One vector is turned by the same rotation once a step. Each row is the vector after some number of steps, and that number follows the row.
The counts run from 0 to 222.
136,133,180,149,134,164,120,158,107,112,151,122,130,126,76,119,83,148,94,158,88,134,96,109,103,111,103,155,109,118,80,116,113,102,151,137,128,132,125,136,143,159,108,135,165	14
149,144,147,145,136,157,139,140,119,111,115,117,130,133,114,125,64,170,115,172,97,134,81,98,129,153,119,155,93,123,101,96,142,118,132,153,148,130,116,155,164,142,66,157,157	80
138,128,165,152,114,158,160,131,147,114,127,115,107,132,112,89,98,144,153,164,74,139,98,113,121,135,114,155,102,131,134,92,182,111,155,99,124,118,101,117,158,164,104,90,120	39
132,132,163,150,145,132,120,150,114,116,136,117,125,152,91,132,131,153,144,138,58,123,89,87,108,121,128,171,100,137,85,130,141,105,155,149,141,126,85,118,171,155,116,92,142	179
116,130,131,132,137,161,153,134,97,111,151,130,128,150,122,95,133,162,145,167,75,169,97,105,129,135,103,172,93,142,97,120,150,109,166,135,139,132,67,131,147,159,120,133,138	121
111,144,165,137,142,156,152,141,152,108,143,99,131,100,119,135,66,148,123,132,94,136,119,92,147,137,138,129,119,112,93,82,122,134,133,151,146,133,142,106,191,161,110,82,150	27
137,135,148,139,174,180,139,153,137,135,144,86,138,123,106,127,62,154,112,135,106,150,102,123,149,124,113,132,146,86,120,87,128,99,154,124,155,139,123,129,165,159,97,105,132	57
116,143,137,148,155,144,155,119,115,126,129,111,127,151,123,85,140,170,119,143,89,146,78,89,151,144,98,175,122,133,96,127,153,112,167,120,164,122,82,124,161,147,100,102,148	128
105,118,176,127,131,171,158,131,131,109,149,101,121,139,119,67,99,139,115,152,88,133,113,119,162,145,107,158,129,146,88,119,138,130,176,115,146,123,109,107,145,172,131,92,146	203
145,146,128,159,154,146,150,131,123,109,140,108,139,118,148,141,98,163,143,124,81,159,105,93,118,149,121,142,115,107,126,73,153,114,131,158,141,158,102,127,196,138,94,127,131	109
96,136,155,153,126,159,146,145,112,112,154,107,118,130,119,96,80,109,113,163,70,137,114,119,113,135,113,172,92,116,93,115,141,122,187,109,126,135,113,143,150,145,130,95,156	45
144,133,150,117,160,154,154,127,150,116,143,97,151,138,118,97,125,187,132,130,92,143,90,74,165,151,87,146,134,135,104,115,141,126,134,132,151,125,97,108,162,170,103,98,138	137
113,143,161,124,138,139,143,137,127,118,156,120,145,129,133,106,124,167,117,112,91,141,92,83,161,142,89,164,130,116,100,136,124,117,185,115,146,142,113,111,162,157,107,65,158	135
124,129,188,134,135,129,114,158,96,116,139,123,107,129,79,126,103,162,135,159,84,131,104,96,106,105,128,159,104,139,100,116,136,96,166,142,135,107,113,97,157,163,106,95,157	23
130,136,145,104,166,163,141,166,121,111,154,105,142,119,109,133,56,154,120,136,86,168,97,132,116,116,113,127,116,92,110,94,106,107,156,139,126,149,120,131,161,157,88,104,142	65
138,114,167,120,154,163,144,150,132,84,167,98,137,123,112,125,78,145,136,151,77,154,121,102,98,126,109,127,113,136,85,89,133,138,131,173,136,130,128,108,156,180,121,125,151	220
115,112,166,142,126,165,140,143,107,120,168,117,122,122,99,108,129,162,139,145,75,154,125,99,135,95,116,153,139,118,97,104,116,93,169,121,125,126,92,104,159,173,135,73,131	173
140,144,160,144,124,142,125,151,97,110,120,139,124,134,109,124,67,167,116,172,100,137,81,104,120,143,111,171,84,124,117,110,135,105,152,141,133,133,113,150,157,142,78,152,163	81
110,118,191,128,129,144,128,153,100,113,155,129,103,117,87,121,101,161,153,154,90,148,118,99,123,107,127,152,112,134,114,114,136,103,167,145,143,110,111,83,167,173,117,84,149	24
113,121,174,124,134,175,147,150,119,106,161,120,129,125,116,127,105,162,165,127,82,167,118,121,147,117,146,139,127,127,112,99,112,112,148,158,140,147,95,93,185,176,130,100,121	182
103,137,157,149,166,141,135,148,91,117,156,103,112,154,109,112,98,121,129,160,83,146,115,113,119,141,93,176,108,122,98,128,159,113,196,132,164,126,108,125,149,159,127,108,157	53
105,151,162,125,142,144,132,153,113,117,151,131,148,128,130,121,106,168,101,111,98,140,91,92,151,140,95,165,129,105,99,133,105,101,188,118,140,152,115,123,169,148,102,82,167	134
139,121,167,125,130,153,130,159,123,98,155,112,127,114,105,128,59,148,112,144,62,131,104,123,99,106,122,135,117,109,90,87,112,114,153,137,111,139,136,134,159,158,97,95,151	222
127,134,144,135,163,153,151,123,115,121,136,108,134,154,113,92,137,179,136,153,96,149,92,82,157,149,100,165,124,148,98,123,144,115,149,140,165,122,74,115,156,161,106,124,147	129
120,139,136,130,124,133,139,153,105,103,161,139,133,149,133,129,105,139,149,146,52,152,98,96,117,133,103,180,84,113,96,123,146,113,174,143,123,140,93,150,158,146,116,103,139	112
110,120,152,118,169,180,148,146,114,122,158,91,122,144,108,103,77,143,137,157,93,158,123,113,154,122,92,157,132,112,107,106,140,113,167,137,163,117,106,120,146,187,130,101,135	55
139,130,171,148,125,134,142,141,152,110,124,129,123,155,112,107,118,155,154,123,55,119,66,102,122,138,120,168,99,139,103,128,161,110,150,125,145,132,94,118,171,161,106,91,129	187
126,154,160,146,136,144,143,140,157,109,125,95,130,113,113,142,67,140,114,129,75,120,100,93,136,137,134,144,113,111,87,89,130,134,128,140,142,135,140,120,188,151,103,84,151	28
167,134,148,127,165,158,141,140,150,110,136,99,155,134,108,115,109,191,137,135,98,143,88,74,144,148,94,138,136,139,111,104,133,120,119,151,140,136,92,111,174,164,92,124,141	138
114,145,159,173,136,163,137,150,108,108,145,108,130,112,116,119,66,112,116,156,93,151,115,121,91,152,128,154,88,123,110,93,135,115,169,147,131,160,112,141,182,136,123,140,160	43
137,147,136,142,142,157,160,120,135,104,119,110,125,131,124,111,67,172,118,166,93,139,84,100,154,157,116,143,102,124,101,86,153,136,116,148,158,132,112,137,171,150,76,147,150	79
128,131,148,118,169,188,148,143,128,127,154,84,127,137,105,115,67,155,131,148,103,162,119,122,161,125,106,142,142,98,117,87,129,108,157,131,157,128,111,124,157,179,113,106,128	56
100,130,184,157,125,150,131,153,103,102,151,122,130,127,119,88,92,133,102,145,91,131,96,119,115,149,119,159,112,143,90,131,123,116,201,129,136,153,115,117,162,141,128,111,170	201
138,128,149,99,175,174,143,159,126,105,161,94,150,126,100,128,65,155,141,148,90,169,109,122,123,118,107,127,119,108,104,100,114,121,147,152,141,138,111,125,154,173,103,124,137	64
140,131,156,189,156,166,149,117,134,113,147,92,141,114,118,116,128,166,117,133,90,154,120,68,117,144,107,140,138,125,87,84,144,112,129,140,152,151,102,112,177,160,129,141,153	168
136,117,170,160,102,165,129,147,120,115,153,135,134,125,120,103,110,159,102,143,67,127,107,99,141,106,106,173,134,106,95,106,119,86,169,100,117,139,115,146,147,160,120,95,143	164
161,129,181,173,153,155,111,146,110,118,121,95,132,127,101,116,83,159,90,140,113,118,91,106,124,142,129,145,136,131,117,98,140,95,158,134,155,149,118,117,178,140,89,129,158	207
